In the data rows, the value 128 means zero.
Here is a table of points, one per row:
[ 86 168 111 124  99 184  88 172 150 114 142  88 172 132 119 116  97 109 160 180 158  93 188 126 186 188 117 124 137  73 123 193 160 101 195  95 168 137 163  62 117 134  95 125 180 226  73 156]
[137 191 139 130 116  97  90 109 194 145  72 145 151 125 126 107 135 133 128 105 161 164 189 236 159 106  87  92  73  99 113 160 108  72  65 150 141  49 166 103 111  50 153 143  97  93 184 117]
[ 95 132  40  90  80 129 154 140 126 123 113 124 136 119 201 165 255 169 149 195 169 190 131 141 123 163  72 118 109 164 172 121 198 182  48 124 105 107 119 164  80 131 161 141 101 175  59 151]
[151 179  89 193  79  63 121 111  56 159 111  92  98  75 157 100 134 167 217 158 124 132 112  86 147 107 139 143  42  96  94  79  61  97 113 109 105 126 135  75 193 171 164  82  97 126 110  64]
[103 156 202 104 136  75 106 152 109 201 123 112 133  78 130 144  93  84 156  97 188 141 144  92  97 104 132 105 115  75 174 133 176 142 113 114 148  98 110 123  40 185  67  91  76   9  99 153]
[205 150 161 126 164 172 115 130 127  59  86 101 128 191 172 117 168 162 166 137 171 164 112  42  83 126 102 126 121 223 108 186 134 155 149 112 122  95  99  97 166  61  51  51 122  76 116 122]
[ 81 119 140 144  55  76  98  10 113 146 148  40 123 135 107 170 178  91  47  92  33  82 153  96 135 174 150 132 182 134  89 150  86 126 155 132  87 114 115 143  91  86  95  77  66  87 103 146]
[115 107 191 195 102 107 108  99 161 159 195 195 119 172 104 169 164 149 141 140 156 173 154 102 150 129  97 172 165 165  52 130 120  92  43 155  95 176 150 107 100 198  85 131 195 135 164 177]
[121 133 169 104  40 169 158  76  99 102 131  89 148 144 193 109  66  97 107 158 105 172  78  83 139  88 120 106 158  77 119 118 202  75 104 130  75 103  70 115 103 101 166 199 167 106 185 142]
[102  87 139 182 178 159 107 120 141  84  63 135 203 127 119 146  58 129 107 132 102 191 115 115  95 183 158  78 124 164 132  34  91  44  98 114 133 192 178 130  92  97 115 112  93 123  57 101]
[217 149 197 103 193 119 153 145 129  82 171 112  99 145 126 125 205  85  99 171 124 115 174 127 113  93  61  50  81  88 138  69  84  99 190 112 104 200 142  62  81 111 145 121 102 164 157 175]
[185 133 100  69  23 100 170  88 190 100  83  89 127 162  94 127  63 175 113  93 162 147 126  87 156 113 102 155 118  91 118 116  93 183 161  69 129 192 174 180 120 155 152 118 135 108 158 204]
[163 116 129 127 123 134 136 127 135 199  54 169 156 126  89 138 188  42  84 171 161  84 130 167 197 180 134 169 139 176 139  87 182 137 119  49 131 163 110 109 223 114 138 171 160  65  85 141]
[227 117 128 118  79 158  38 107  88 156 111 147 112 141 198 105 153 114  79  76 107 111 114 161  50 169 143 136 102  83 121 147 113 102 156 196 196 204 165 154 135 145 127 157 169 137  67 118]
[154 117 156 182 116 144 103 168 142 137 183  48  59  80 139 187 124 178 126  46 156 140 125 195 197 149 173  57 115 177  85 136 209 138 151 107 100 159 151 186 164 115 150 146 137 132 158 156]
[ 56  97 217 168 120 169 205 116 102 137  39 134  70  77 155 109 182 178 172 103 108 145 122 127 159 181 136 149 158 140 228 190  99 131 155 150 168 147 162 138 151 137 109 168 111 157 194 146]
[158 146 136 168 158 117 158 242 150 115  73  91 114 170 128 212 167 159 148 109  71  84 102  98 100 113 123 162 182  61 123 144  87  87  88  93  68  76 108 159 158 171 139 217  93 125  92 110]
[ 71 124 105  97 170 121  73 107  27  59 113  74 150 162  85  78 167  74 173  92 208 140 107 134 125  92 172 164 161 139 125  80 111 165 166 202 115 139 200 120 151 125 163 180 149 121 116 151]
[103 119  69  67 145 117  88 141 198 106 106 132 147  31 102 157 162 135 125 131  86  87  64  70 168  73  80 116 125 120 124 150 135  58 154 214 132 149 142 196 134 174 142  99 175  88 160 141]
[126 138 109  99 177  90 157 104 103 124 154  66 165 131 135 134  94 163  95 166 117 220 202 233 157  94 129 149 179 154 224 169  85 124 124 143 105 140 133 152 192 184  75 119 176  92 115 104]
[132 185 183 192  65 126 106 165 160 133 142 144  95 121  23  88 100 114 121 240 141 139 109 122  97 125 204 111 115 144 167 158 168 182 162 187  74 136 143 186  96 103 147 126 117 100 114  99]
[ 99 143 108 134 124  75 113  97 111  85 127 159  53 139 134 169  47  97  54 124 158 145 172  69 114  87 102 118 160 226 141 209 155 123 155 118 149 130 132  88 123 197 228 205 109 140 105  71]
[120  77 161 129 144 178 145 110 128 125 156 120 103  64  68  38  96 126 105 104 133 117 203  58 168 107 119  85 117  95 113 136  76 135   7 100 136  97 102 196 167 129 177 151 164 114  89 128]
[121 177 144 165 162 137 118 132 116 191  79 108 180 120 186 147  81  68 100 137 151 108 134 146  44  86  79 111 175 130 107 120  81 199 116 140  84 121 102 163 156 161 163 102 190 213 201 175]
[161 128 145 128 156  64 116  82 135 153 213 168 206 167 144  95 180 187 133 135 184 108  35  99 118 143 149  78 209 110 152 132 142 122 142  49 177 109 161 146 145 112 161 117 133 161 130  49]
[127 146 145  96 134  76 105 220 102 151 107 105 135 147 108  84 127 151  79 115 114 170 120 121 188 150 112 199 140 133  88  84 129 157 110 184 220 158  68 138 109 108  96 135  65 164 202  73]
[ 89 111 100  57 110  56  66 142  98 127 137 200 143 115 119 129 115 142 186  82  94 169 130 155 128 196 125 105  77 129 117 134  60 141 149  63  38  94  22 103 100 119 108 188 185 148 135 112]
[ 71 150  80 127 126 161 191 186 145 132 164 166  77 115 159 113 121  22 107  76  86 145  90 144 152 110  54 101 139 102 110 113 121 191 110 101 130 188 182 134 148  88  65  85 112  90  72  40]
[102  34  91  66  64  91 137 179  98 133  77 140  38 169  95 108 105 133 100 149 145 128 124 143  68 112 131  69 155 134 100  68 139  58 131 110 149  59 158 118 154 113 104  41 126 172 124 157]
[ 76 231 135 172 184 158 145  99 103 177 126 174 125 175 107 147 131 169 146  79  97 130 179 108  96  61 130 156  85 118 128 113 174  79 158  93 156 141 134 234 128 111 127 131 132 153 127 135]
[103 102 115 128 138 161  46 112 152  54 156 111  94  51 115 116 126 124 159 171  97 101 128 100  43 119 113 173 132 146 144  53 157 132 118  52 171 109 156 112 153 105  83 167 134 126 177 139]
[151  76 154  86 109 219 134 140 194 204 186 112 132 136  78 128 143  96 213 135 107 152 142 164 101 119 113 150 144 192 160  84  95 108 170 138 162 105  98 119 109 161 211 103 108 158 100  76]
[ 47  67 164 138 135 118 155 120 154 155 123  83 134 177 140 188 151 209 113 129  98  60 111 122  99  54  95  87  46 109 121 133 150 205 142 181 188 128  95  70  98  94 154 163 221  89  92  91]
[170 105  47 136 145 112 195 179 198 158 142  96 154 135 118  56 136  65 107  42  96 106 135 101  90 127 214 128  97 171 190 154 162 108 115 118  89 116 116  51 116 128  99 140 171 178 171 116]
[131 153  62 107 110 183 159 107 158 171 137 184 134 109 119 177 122 185 148 168 152 126 180 101 142 115 183  38 173 104  51  78 118 174 170 208 133 156  98  95 132 131  75 183  92 106 157 119]
[133 137 130 128 139 175  83 133 128  90 131 166 102 125 180 104 118 178 120  85 140  49 173 152 184 112 180 197 229 145 181  93 150 118 124 116  65 132  81  68  52  81 151  48 129 108  92 112]
[183 141 108 116 124 146 123  93  75  58  92 143 129 149 132 240 134  62 147 149 126  93 100 153 181 109 214 134  87 141 177 139  80 125  62 107 199 111 100 148  85 112  86 104 131 186 179 115]
[121  26  51 167 125 169 105 164  85 181 174 185 175 138 123 131 121 144 112 156 165 151  97 122 117  83  96 162  91 102 173 212  99 133 145  92  84 150 140 108 124  66 109 108  50 124 182 132]
[114 122 156 159 158 167 172 130 158 110 154 167 139 118 154 118 130 119  19 105 171 165  73 155 157 148 152 193  41  85  86  72  94 146 183 133 117   8 103 121 128 193 108 129 121 159 113 124]
[123 153 165  56 115 132  86 144 130 108 182 206 185 209 195 107 106 126 136 116  43  56 111 133 138 169 153  99  72 162 157 134 154 155 103 136 117 131 201 134 217 198 147 105  58 106 148 166]
[116 142 138  83 145 126 187  91 123 113 161  99 121  86 107  60 100 129 143 155 187  31  58 210  58 112 115 166 132 172  82 166 103  64 100 137 116 164  89 132 146 110  56 141  73 142  86 150]
[105 145  96  85 231 167 166 107 114 150 117  79  70 137 107 119  99 160 120 188 112 118 100 147 128 243 179 167 135 112  51 163 124 141  96 124  88 132 171 132  64 149 189 116 168  96 175 110]
[130  57 111 152 139  75 189 164 164  76 182 154 166 153 217 142 110  77 201 164 160 137 209 136 115 168 174 172 136  91  83 119 131 117 183 174 194 134 113 169 154  80 172 112 117  85 110 147]
[202 195 122 188 146  82 173 146 110 153 157 165 129  70  84 132  89 155 136 103  55 142  69 119 140 145  90 152 169 147 149 139 122 155 117 166 195  80 117  86 109  72 141 126 150 144 107 255]
[175  78 120 175 178 108 121  53  80  65  68 142 133 114  70 106 116 127 161 101  78 140 138 162 156 138  57 105 118  61 128 163 237 181 143 161 104 104  85 132 143 193 115  87 101 153 121  88]
Along one direction, these points spread out more than along any other. Take the direction at right angles to it along which they spread out most. Go by this last direction. For each point below, how far along it does it lie, from 0 to 99? The average is 50, and the first point in the table lies past the average. One standard deviation of the points above along it is 16.
[127 146 145  96 134  76 105 220 102 151 107 105 135 147 108  84 127 151  79 115 114 170 120 121 188 150 112 199 140 133  88  84 129 157 110 184 220 158  68 138 109 108  96 135  65 164 202  73] 35
[151  76 154  86 109 219 134 140 194 204 186 112 132 136  78 128 143  96 213 135 107 152 142 164 101 119 113 150 144 192 160  84  95 108 170 138 162 105  98 119 109 161 211 103 108 158 100  76] 57
[227 117 128 118  79 158  38 107  88 156 111 147 112 141 198 105 153 114  79  76 107 111 114 161  50 169 143 136 102  83 121 147 113 102 156 196 196 204 165 154 135 145 127 157 169 137  67 118] 74
[103 156 202 104 136  75 106 152 109 201 123 112 133  78 130 144  93  84 156  97 188 141 144  92  97 104 132 105 115  75 174 133 176 142 113 114 148  98 110 123  40 185  67  91  76   9  99 153] 50
[121 177 144 165 162 137 118 132 116 191  79 108 180 120 186 147  81  68 100 137 151 108 134 146  44  86  79 111 175 130 107 120  81 199 116 140  84 121 102 163 156 161 163 102 190 213 201 175] 40
[202 195 122 188 146  82 173 146 110 153 157 165 129  70  84 132  89 155 136 103  55 142  69 119 140 145  90 152 169 147 149 139 122 155 117 166 195  80 117  86 109  72 141 126 150 144 107 255] 31
[103 119  69  67 145 117  88 141 198 106 106 132 147  31 102 157 162 135 125 131  86  87  64  70 168  73  80 116 125 120 124 150 135  58 154 214 132 149 142 196 134 174 142  99 175  88 160 141] 64
[ 89 111 100  57 110  56  66 142  98 127 137 200 143 115 119 129 115 142 186  82  94 169 130 155 128 196 125 105  77 129 117 134  60 141 149  63  38  94  22 103 100 119 108 188 185 148 135 112] 10
[154 117 156 182 116 144 103 168 142 137 183  48  59  80 139 187 124 178 126  46 156 140 125 195 197 149 173  57 115 177  85 136 209 138 151 107 100 159 151 186 164 115 150 146 137 132 158 156] 65
[217 149 197 103 193 119 153 145 129  82 171 112  99 145 126 125 205  85  99 171 124 115 174 127 113  93  61  50  81  88 138  69  84  99 190 112 104 200 142  62  81 111 145 121 102 164 157 175] 59
[ 71 124 105  97 170 121  73 107  27  59 113  74 150 162  85  78 167  74 173  92 208 140 107 134 125  92 172 164 161 139 125  80 111 165 166 202 115 139 200 120 151 125 163 180 149 121 116 151] 75
